M: several groups of rows, each row roughly a mix of its group's hidden directions; some rows fit no group:
M (101 x 10):
[[ -7  13 -10   4   3 -14  -6   4   6  31]
 [ -1   4  -4 -14 -26  -7 -17  15  -4 -10]
 [  1 -12 -27 -11   0   8   8  -9  19  -3]
 [ -4  19 -10   6   6 -14 -12  16  -7  19]
 [  5  -7  12 -14  21  -3  17   4  10 -18]
 [  8 -14  23  -1  -6  -9  17 -13 -14  -4]
 [  3 -24   8 -19  -4 -11   0   2 -20   6]
 [ 21 -15 -13  -9 -14   8  10   9  -2  14]
 [ 19   2  -4   0  -8   0  -8  32  -4   6]
 [ 31  -4  -8 -11  -8   2   7   4 -16  -5]
 [-17  21 -10   7  -4  -2 -14 -23   0   4]
 [ 15  12  20   5  -3 -11  -8  -4   8 -23]
 [  5 -18   6 -11   2   1 -26  11   9 -12]
 [ -5   2   3  10   3  -3  20  -6  31   4]
 [ 14  -3  -4  -4  -2   6   1  20 -27 -14]
 [ 15   7 -16  15  13  -2 -13   6  -1  21]
 [  5  -6 -20  16  15  19  -9 -13  -1  -5]
 [ -1   8  16  -1 -23   7  20  -1  -9 -15]
 [-20  -1  12   5   3 -15  10 -22 -13   3]
 [-13 -14   3  19  -4  20   2   7  20   1]
 [-14  20  18   9 -13  -2   9   9 -15  -7]
 [-15  13  -5  18  -5  10   3 -20   2  17]
 [ -2   7  11   7 -24  16  18  -3 -15  -2]
 [-24   1  -6   3  11  16 -14 -13  -5 -14]
 [-16 -17  -3  -7  14 -23   0 -15  -6   1]
 [-18   2   9  24  -1  -8  -5 -17  -4 -14]
 [  7 -21 -13  20   3  21  -2  -8   5   2]
 [-19   7   4  17   8   3  22 -15  -5   7]
 [ 12   7  -6   1   8 -16  12   5  29   2]
 [ -4  18   5  11   6   6 -23 -15  10  14]
 [-34  -5   0  13   5   1   2 -14  -3   0]
 [  5 -14 -23   8 -16  17  -2  14   4   5]
 [-14 -21  -4  -1  23  -7 -15  -1   9  -2]
 [  6  24  -4 -10   6  -1  13  21  15  -2]
 [  4  -1  14   2  -8   2  -1 -15  19 -26]
 [ -9  19  18  15  -5   9  17   2  14   0]
 [-15 -15 -14  -7  -1  12  13   0 -23   1]
 [ 19  10   7  -6   2  -1 -12  28  11  -1]
 [ 10   1  -4 -26 -13  -2  12  16 -14  -1]
 [ -5  10  -7  17 -22  -3  15 -10  -8  15]
 [  2  19   4   2  13  18  -4   1  24 -11]
 [  7   2  -7 -10 -20 -22  14  10 -13  -7]
 [  7   0   3  -4 -14  18  -9   4 -29   8]
 [  3   5  26  13   4 -22  -1  -2  -8  11]
 [ -4   5 -13 -20  -8  -5   8  18 -20  11]
 [ -8  -7 -23  -8   8   8  -1 -15  13 -19]
 [  9  10  -8  -5 -14 -26 -12  10   7 -13]
 [ 15   5   0  14 -17  17  18  16   2   4]
 [  0   9  -2  27   5  -5 -18  13 -12  -9]
 [ -8 -25   6  -7   1 -18 -15   1   3 -17]
 [-23  -3   7  -3 -19  -4 -21   8  -9  -5]
 [-22   2  15 -21  13   4   8   2  -7 -12]
 [ -1  -2  -1 -12 -30  -7   3  18  11  -8]
 [  9   1  10 -20  10 -10  16 -19  -4  14]
 [ 11  20  -6  17  -6 -12 -18  -3   7 -12]
 [-29  -2   4   6   2  -6 -10 -16   7 -16]
 [-26   6   1   7   6   7  -3  -7 -24 -11]
 [ -7   2 -11  -7   7  -1   4  16 -31   9]
 [-11  -6 -12   0   0 -30 -17  -2   7  -6]
 [-22  12  14  12  -8 -18   0 -14   7  -6]
 [  4 -17  -9  -7  11 -26  -8  13   9  -7]
 [  5 -10  23  -5  -3   7   5  -9  16 -22]
 [-12   8   3  -6  24  -8   0 -18  16 -11]
 [ 11   5   1  -9  -3   4  -1  14 -20 -27]
 [-13  16  17  -2 -12   7  12 -22   2  -4]
 [  5 -12  15  -6 -10  -2  12  28 -10  -8]
 [ 15  16  -5   0  11  23 -14  12  -8  -5]
 [ 25   4   1 -12  15  15  -5  13   7  11]
 [ -4 -13   0  -5  15 -18  -1   3  28  -7]
 [-17  12 -10   6   3  -6  -8 -27  11  -7]
 [  7 -10   4  -3  13 -20 -19 -11  13 -14]
 [-14  12  -8   2  10  -2 -17 -22  -3 -18]
 [ 26  -6  -3  15  -8   8 -11  10  16  -3]
 [  1  -6  19  16  25   0  -1  -9  -3  14]
 [-28   4 -13   9  -6   3  -9  -3  20   4]
 [  2   4   1  11 -29  -3  22   0  -6   6]
 [  9   7  -6  -1 -17   3  24   6  18  13]
 [ -5 -15  19   3  15  -5 -19   5 -19  -4]
 [ -5   2 -14  21  17  17   3  -6  -3  18]
 [ -3   8   2   9   5  23   4  -6  26  11]
 [  0   4 -13   7  23   5   5 -26  10   0]
 [-14 -26   1  -1  11 -11  -3  -4 -21  -5]
 [ 12 -21 -12 -18  -2 -16  -9   5  -1 -12]
 [ -7 -15 -20  -9  -7  10  15  -2 -20   9]
 [ -6 -17  -6   9 -18   4 -14   3  -9  23]
 [-11  19 -26 -10   9  -1  -7   7  -6  12]
 [  6 -19  11  -7  -3   2  17  17  -8 -19]
 [-10 -22   7  -3  -7  -5  17  -7 -23   1]
 [-10   6 -11   1   2 -31 -10  -9  11  -8]
 [ 10  20   3   1   6  12 -27  -4  11  -1]
 [ 17  -3   1 -15  23  -2  -6  12  18  -4]
 [ 10   5  10 -13  23   4  10   3  19 -12]
 [ -8  -7   6 -17 -22 -13 -10 -18   1  -8]
 [  0   6  18  -1  -7 -14 -26   4  13 -12]
 [ 13 -11  -6  -6   4  -1  12   7 -22  23]
 [ 15 -23  -1 -15  -8  -7   5  21  -2  -5]
 [ -6  -3  15  -8 -34  -2  -7  -3  -4   2]
 [ -8  17 -14  -7  -2   3  -7 -15   6 -25]
 [-13   2  -3  11 -17 -10  15 -11 -23  -5]
 [ 15 -15 -10  -5   0  -6  -3  14 -26  10]
 [ -1  20  16   0  -9  11 -10  18 -12 -11]]

which group is each row in? (one row of each group first):
[ 13  -8  -2   3  -3  21   4  12 -24  12]
<100>
[ 14 -14  10  16  10   3   4  -9 -23 -10]
<70>
[-15  14   7  18  15  11  -4 -18  -3  11]
<54>

[ 20  -8 -18  -5  -1   6   8 -20   6  16]
<70>
[ -3  11 -12  20   4   7  -6   0  26  10]
<100>
[-20 -15  -2  14 -14   6  -1  -2 -22  -3]
<100>
[  3   0   0  12  -9   2 -14  24  22  10]
<70>
[ 8  7  3  6  3  5 25 -5 21 17]
<100>
[-11 -15  14  -9   7  19   6  -7  15 -16]
<70>
[ 10 -17 -12  -7  16   4   1  -8  24 -11]
<54>
[ 11  20  21  12  -5 -11  12   4  10   6]
<54>
[  6   5 -23  -5   8   8 -22 -17   4   8]
<54>
[ 22  -8  -3  -3 -15   3   1  18  -5  21]
<100>
[ 11 -11   8  -5   0  -6  33   7  -2  -6]
<100>
